In the rows, 128 means zero.
Each path is a new rotation, seen through one point. The rows after it are directions, each followed by how far the rotation turns it, in degrees per step (0 if it stays put).
Each turn is a multiple of 5 degrees from 10 to 175, or 0.
Each row of a path follows its step; steps can be skipped.

step 14: [112 121 128 119 126 131 132 132 142 126 139 137 121 127 128 113 122 118
 138 120 140 142 135 124 136 134 113 138 129 122 126 131 130 129 132 135
 127 121 133 121 123 133 128 133 141 121 133 143 120 137 127 129 125 135
 135 120 121 135 123 122 113 122 115 117 136 122 126 126 119 112 150 133
 133 135 130 122 111 125]
step 15: [133 122 139 124 141 128 133 111 136 122 139 129 131 122 141 121 140 129
 124 134 137 144 134 133 123 114 137 139 132 131 132 133 129 138 111 135
 118 138 122 117 127 135 115 131 127 115 131 135 128 122 123 109 122 140
 128 129 140 129 133 111 117 129 123 129 126 136 119 124 131 126 125 140
 134 132 140 127 131 125]
step 17: [122 111 144 132 115 122 152 137 132 125 127 128 131 132 128 130 148 124
 132 122 133 129 118 141 126 125 131 144 129 136 127 137 131 133 134 124
 129 141 127 115 135 112 132 118 125 126 119 134 115 120 119 131 112 127
 121 129 130 130 131 141 125 125 116 127 135 134 122 128 128 128 132 137
 129 132 125 129 122 145]
step 18: [111 128 148 128 127 129 130 131 133 133 126 123 136 118 137 120 129 131
 143 131 116 127 128 125 130 106 126 126 114 126 116 125 130 111 142 142
 112 134 134 131 142 133 132 115 122 123 111 131 132 126 118 123 123 135
 124 131 133 126 129 118 132 134 120 134 132 135 142 122 135 131 123 121
 132 140 134 130 129 130]
step 19: [129 107 134 116 134 134 135 140 128 114 127 137 140 115 136 117 121 130
 139 121 129 114 131 127 133 130 122 126 119 126 131 134 134 129 143 129
 127 119 138 118 124 109 123 141 113 125 136 132 117 123 132 126 124 122
 126 141 132 125 120 128 137 129 138 143 134 134 125 115 121 125 132 118
 141 136 130 129 121 122]
step 22: [120 118 130 124 130 130 126 124 128 131 117 127 126 132 113 117 121 103
 118 124 126 133 135 125 134 130 137 141 125 126 127 131 124 136 135 138
 124 151 120 119 135 130 141 149 141 127 131 142 122 126 126 126 116 129
 132 120 138 131 132 138 145 120 132 140 127 132 127 117 118 123 126 125
 130 127 138 119 124 131]
step 25: [131 115 127 131 126 114 136 128 122 134 132 127 122 135 139 130 127 111
 136 127 128 122 127 116 125 131 118 126 134 121 135 137 150 129 119 128
 106 140 133 120 144 132 130 128 134 116 134 109 125 118 126 140 116 137
 129 119 130 123 119 121 126 128 125 130 127 131 138 126 122 126 143 139
 122 143 129 128 128 134]
step 27: [130 132 145 125 134 129 132 127 135 115 127 123 122 128 131 136 116 115
 132 118 141 132 121 126 129 131 128 126 122 144 137 132 129 130 145 126
 136 136 130 118 139 128 126 129 136 121 128 131 135 110 131 126 125 135
 129 131 121 123 131 119 129 140 134 141 107 144 134 115 144 134 142 119
 130 128 131 134 119 134]
[132 126 128 130 130 126 131 128 131 131 128 127 126 130 128 129 130 128
 130 132 127 130 128 127 127 125 130 125 129 128 125 126 131 127 129 128
 127 130 126 131 130 129 125 131 130 126 129 125 128 125 124 128 128 130
 127 126 128 130 127 128 127 130 128 131 129 127 130 126 131 130 126 131
 129 126 129 126 129 128]  145
[128 131 128 126 125 131 129 127 132 131 131 125 129 127 125 129 128 127
 129 128 130 129 128 130 128 130 129 126 131 128 128 128 127 127 128 129
 131 125 128 126 131 125 128 128 124 126 128 130 127 131 126 129 125 129
 126 128 128 128 129 124 128 126 125 127 128 128 128 130 128 132 129 129
 129 126 127 125 127 129]  120

step 5: [137 120 144 121 129 119 133 130 123 134 133 125 119 128 120 123 119 121
 135 140 126 134 134 137 133 125 128 122 132 128 118 129 112 124 117 129
 127 108 127 129 133 134 119 122 127 125 142 128 126 134 140 122 116 124
 117 138 143 127 143 114 128 133 139 131 125 133 128 142 124 114 117 126
 144 126 120 129 138 138]
step 6: [118 124 149 116 147 126 125 128 135 124 131 134 128 129 119 122 130 118
 125 137 128 138 133 131 131 119 126 110 140 139 118 130 132 135 131 123
 134 116 122 143 132 126 122 120 137 131 121 113 114 127 118 119 118 130
 119 138 140 128 126 127 120 119 123 124 130 120 129 134 131 126 132 122
 112 138 143 129 134 128]
step 9: [128 133 121 132 141 133 115 132 132 124 138 125 129 124 112 138 125 121
 138 131 135 126 126 135 130 125 131 117 125 122 130 138 114 136 135 116
 126 118 120 133 125 122 129 135 124 121 127 117 122 122 136 120 130 130
 135 132 129 135 128 131 129 116 126 110 119 123 125 144 128 128 133 149
 147 121 124 114 139 147]
step 10: [131 129 123 128 123 121 132 138 129 129 125 124 129 129 121 124 141 118
 124 138 133 142 141 145 137 123 115 115 136 132 134 150 126 136 124 148
 127 116 118 124 138 136 141 134 130 117 137 119 116 139 126 131 131 131
 122 130 129 119 122 127 117 124 123 130 121 139 125 131 116 127 123 131
 136 133 125 122 137 140]
step 11: [137 137 145 116 114 126 115 131 128 139 132 109 115 127 118 137 131 120
 129 136 141 139 127 130 118 127 122 119 125 119 129 125 132 133 129 133
 126 117 116 123 131 118 122 127 147 128 115 121 119 128 128 123 120 131
 122 139 136 126 134 123 134 113 130 125 112 134 128 141 126 118 132 120
 133 125 135 125 122 126]
step 12: [139 128 129 121 132 125 131 114 139 130 131 135 119 131 115 117 131 113
 125 141 131 124 138 129 124 117 137 125 141 139 134 125 124 128 123 134
 125 118 122 142 119 139 141 127 137 140 120 125 116 128 136 119 109 144
 128 126 134 121 127 109 125 131 132 132 121 129 118 133 141 134 127 119
 138 119 130 128 133 135]
step 16: [134 136 132 124 133 128 128 130 120 136 130 134 122 138 111 138 122 111
 134 147 128 129 129 123 134 139 119 117 137 126 121 138 115 147 122 143
 132 125 131 124 135 129 129 120 134 122 120 135 123 130 119 113 139 138
 123 135 127 136 134 124 124 116 135 123 131 124 122 127 122 121 132 128
 136 119 126 128 130 152]
step 18: [124 123 138 127 142 129 121 129 121 135 125 113 127 133 124 121 128 111
 118 138 129 127 131 128 136 120 119 109 132 131 129 140 140 132 121 129
 122 132 125 146 137 118 136 135 134 128 124 127 124 120 125 128 118 126
 127 124 119 111 133 117 134 121 118 122 112 129 132 138 129 118 136 115
 139 110 124 125 137 132]
[128 129 132 126 125 129 130 131 129 126 125 131 132 132 130 128 128 126
 126 129 131 126 129 129 132 130 129 127 131 126 127 130 128 128 129 127
 128 130 127 129 127 127 129 129 130 130 125 126 127 129 128 132 130 128
 127 127 127 128 126 127 127 130 129 128 129 130 126 127 131 129 126 131
 125 126 131 128 130 128]  175
[126 128 132 124 127 132 126 128 130 132 130 127 130 127 132 126 128 125
 127 126 128 129 126 130 128 125 130 126 127 130 130 129 129 125 125 129
 128 125 131 130 125 128 127 127 133 128 128 131 127 126 129 129 128 126
 126 127 130 128 128 128 129 130 127 131 128 126 126 127 125 128 127 127
 130 126 127 129 128 127]  55
[128 132 130 132 131 132 126 127 128 127 127 129 129 129 126 130 129 128
 128 128 130 128 127 128 126 129 134 130 130 126 127 129 130 129 128 128
 130 128 129 125 125 131 127 125 130 125 129 129 124 126 128 128 125 126
 130 130 129 129 127 129 129 124 127 127 129 128 127 127 131 129 128 129
 128 128 127 125 127 128]  145
[127 126 127 128 129 128 126 126 131 126 129 131 128 127 127 127 129 129
 125 130 124 127 124 129 129 126 129 128 128 129 130 128 128 129 131 127
 125 131 130 133 130 127 127 130 129 129 130 125 127 128 127 125 127 127
 130 127 127 124 125 131 130 125 127 129 127 128 124 127 130 132 127 128
 130 127 128 127 131 129]  125
